(in the rows, 128 means zero)
Y: rows in 3 groups, each row roughly a mix of its group's directions
Y (114 x 10)
[[156  93 148 158 101 137 177  84 145 110]
 [117 178  94  94  89 145 117 145  85 140]
 [133  63 114 183 108 144 113 133 104 120]
 [156 164 157 103 110 115 115 103  91  75]
 [120  89  72 112 137 163 152 150 134 169]
 [120  89  79 172 144 109  90 128  97 117]
 [ 85  98 131 165 121 135 148  94 183 144]
 [ 64 115 143 162 167  89 142 131 116 126]
 [143  96 136 132 135 127 200 111 174 135]
 [185  86 153  90 143 158 110 115 108 129]
 [114 107 158 175  93 151 173 147 115  97]
 [ 87 171  93 144 119 101 120 150  77 133]
 [121 147 138  60 112 139 171 104 160 131]
 [103 180 159 144 143  74 128 107 152 145]
 [135 109 107 147 107 179 122 145 133  61]
 [ 88 133 140 172 128  84 169 104 156 146]
 [114 129  97 117 120 150 130  67 100  76]
 [171 156 175 119 154 158 145 108 158 159]
 [153 163  92  79 142 125 148  79 120 107]
 [101  66 115 126 149 161 135  84 153 140]
 [126 145 169  94 145 163  70 121 105 107]
 [ 84 104 135 177  98 117 142  84 158 135]
 [122 184  66 116 134 123 128 133  87 116]
 [105 151 135 181 107 105 135 134  65 129]
 [120 155 121  87 126  74 136  95 109  82]
 [ 86  94  63 134 116 144 102 152 114 126]
 [ 99 115  52 143 119 132 162 156 125 132]
 [148 107 178 105 168 106 181 145 136 131]
 [113 107 180  99 116 175 122  89 103 112]
 [112 149  87 152 128 111 109 146  77  78]
 [124 147  95  75 133 146 101 105 168  88]
 [132 160 125 133  96 142  86  79 152  83]
 [110 148  82 149 108 168  78 108 155 116]
 [145 121  96  69 122 130 188 114 147 125]
 [154 110 141 147 119 108 109 125 206 106]
 [167 156 183  94 149 117 125  89 149 141]
 [121 173  65 132 108 112 163 142  99 137]
 [114 138 159  66 158 170 142 103 138 108]
 [110  66  84 121 133 102  91 113 135 150]
 [165 160 122 183 142 143 166 127  97 100]
 [100 108 127  97 107 127 141 195  90 146]
 [ 54 119 126 145  86 118 124 139 138 161]
 [141 127  87 186 127  81 145 155 120 150]
 [154 138 143  53 103 142 113 139 110  97]
 [118 115  76 184 153 139 116 130  90 102]
 [164  88 173 174 145 114 143 102 143 148]
 [173  99  91 113 105 141 129 137 149 186]
 [161 157 187 142 155  96 101 103 120 114]
 [142  80 149 135 121 165 138  74  90 115]
 [160 153 117 181 156 139 115 100 147  81]
 [162 138 138 167  87 131 119 190 106 138]
 [103  89 170 161 109 131  85 100 125 160]
 [ 98 109 156  84 112 160 168 102 167 131]
 [143 131 127  74 107  92 181  93 122 135]
 [167 109 117 110 132 142  82  91  95 172]
 [ 61 152 164 107 132 134  99 118 109  99]
 [173 129 100 156 110 128 138  89  99  77]
 [120  85 127 146 151 182 161  96 157 147]
 [102 141 181 160 135 103 130 172 102 161]
 [ 82 135  88 167 109 157  86 127 152 144]
 [142 141  90 194 139  97 145 102 100 133]
 [157 141 126 168 126  93 181 113 100  90]
 [135  92 171  98  98 148 131 142 177 160]
 [ 98 113  50 146 136 108 124 157 122 142]
 [151 103 125  64 109 116 163 140  86 141]
 [144  97 132 116  99 123  81 153 188 148]
 [ 83 120 124 172 139  87 138 133 100  80]
 [121 181 102 175 128  91 155 132 102 105]
 [ 96  92 117 126  66 144 109 111  89 143]
 [ 77  95 113 108  98 160 123 176 132 150]
 [135  78 136 147 128 122 122 145 167 193]
 [163  94 163 195 113 138 129 146 119 139]
 [ 92 122 151 174  90 128 134 113 153  75]
 [174  91 113 130 167 157 156  96  94 133]
 [112 166 191  94 161 148 125 150 116 133]
 [138  80 153 125 128  75 153  92 157 148]
 [138  83 114 116  93 158 187 101 145 132]
 [155 141 121 138 141 150 102  79  90  74]
 [128 151  89 168 152 160  86 104 167 130]
 [ 91 115 155 158 151 111 182 158 163 126]
 [151  78 141  82 112 170 102 100 131 142]
 [ 86 151 108 133  72 123 137  95 161  98]
 [141 148 154 111 138 197 145 130 163 163]
 [104 114 152  79  82 164 102 139 117 158]
 [ 79 138  90 104 100 134 129 137  73 154]
 [142 182 135 151 163  90 113 163 160 111]
 [122 105  99  96 200 123 127 146 152 151]
 [169 163 162 142 118 125 123 182 111 167]
 [167 120 106  78 158 142 127 161  93 160]
 [138  66 117 149 121 180 124 158 109 108]
 [166 169 160 140 132 129 179 102 112  92]
 [ 90 139 140 121  99 163 194 143 140 105]
 [141 135 106 139 191  95  85 112 134 159]
 [123  74 114 188 130 162 132 115 106 107]
 [174 113 175 118 161 142 147 128 180 129]
 [ 77 164 169 136 133 101 136 173 120 150]
 [ 73 121 156 190 113 120 111 120 154 132]
 [128  99 135 112  95 124 160 154 184 172]
 [ 71 157  89 175 119 114 138 135 154 141]
 [168 154 198 124 142 123 131 122 155 157]
 [124 172 162 134 161 138 123  98 105  71]
 [126 130  91 153 125 160  60 139 103 152]
 [166 146 136 186 161 136 116 160 129 167]
 [ 68 122 119 140  71 136 108 163 113 124]
 [135  53 104 132 114 167 147 106 128 146]
 [143  79 152 142  96 127 157  73 128  99]
 [146  85 108  97  80 128 129  89 105  94]
 [193 112 133 110 125 157 136 102 176 109]
 [110  89  97 192 150 151 147 149 136 142]
 [169 159 188 161 155 129 151 139 109 124]
 [131 177 115 165 179  92 148 141 115 107]
 [108 165 132  73  80 112 143 166 138 128]
 [ 94  65 108 116 136 146 117  79 111 115]
 [123 159 124 170 134  65 138 170 109 118]]

which group is each row in? (one row of each group first)
[122 161 117 143 187  87  91 111 107 110] -> X
[145 107  93 165 160  96 177 145 128 160] -> T
[ 77 111 117 176 135 120 141 174 122 163] -> Q

[113  97  74 159 116 150 110 106 120 178] -> Q
[158 145 173 135 127 144 160 150 167 177] -> X
[118 123 171  84 122 157  84 133 161 163] -> X
[104  66 116 122 115 145  92 142 153 171] -> X
[142 147 143  67 140 140 143  99 172 163] -> X
[176 103 177  98  90 127 131 110 150 154] -> X
[ 98 140 158  86  91 154  80 116 142 104] -> T
[173 147 181 165 119 113 136 142 170 117] -> T
[135 138  69 109 155 177  95 104 111 124] -> X
[101  78 131 116  95 159 110 100  80 141] -> T
[ 77 126 181 121 113  91 126 149 125 167] -> Q
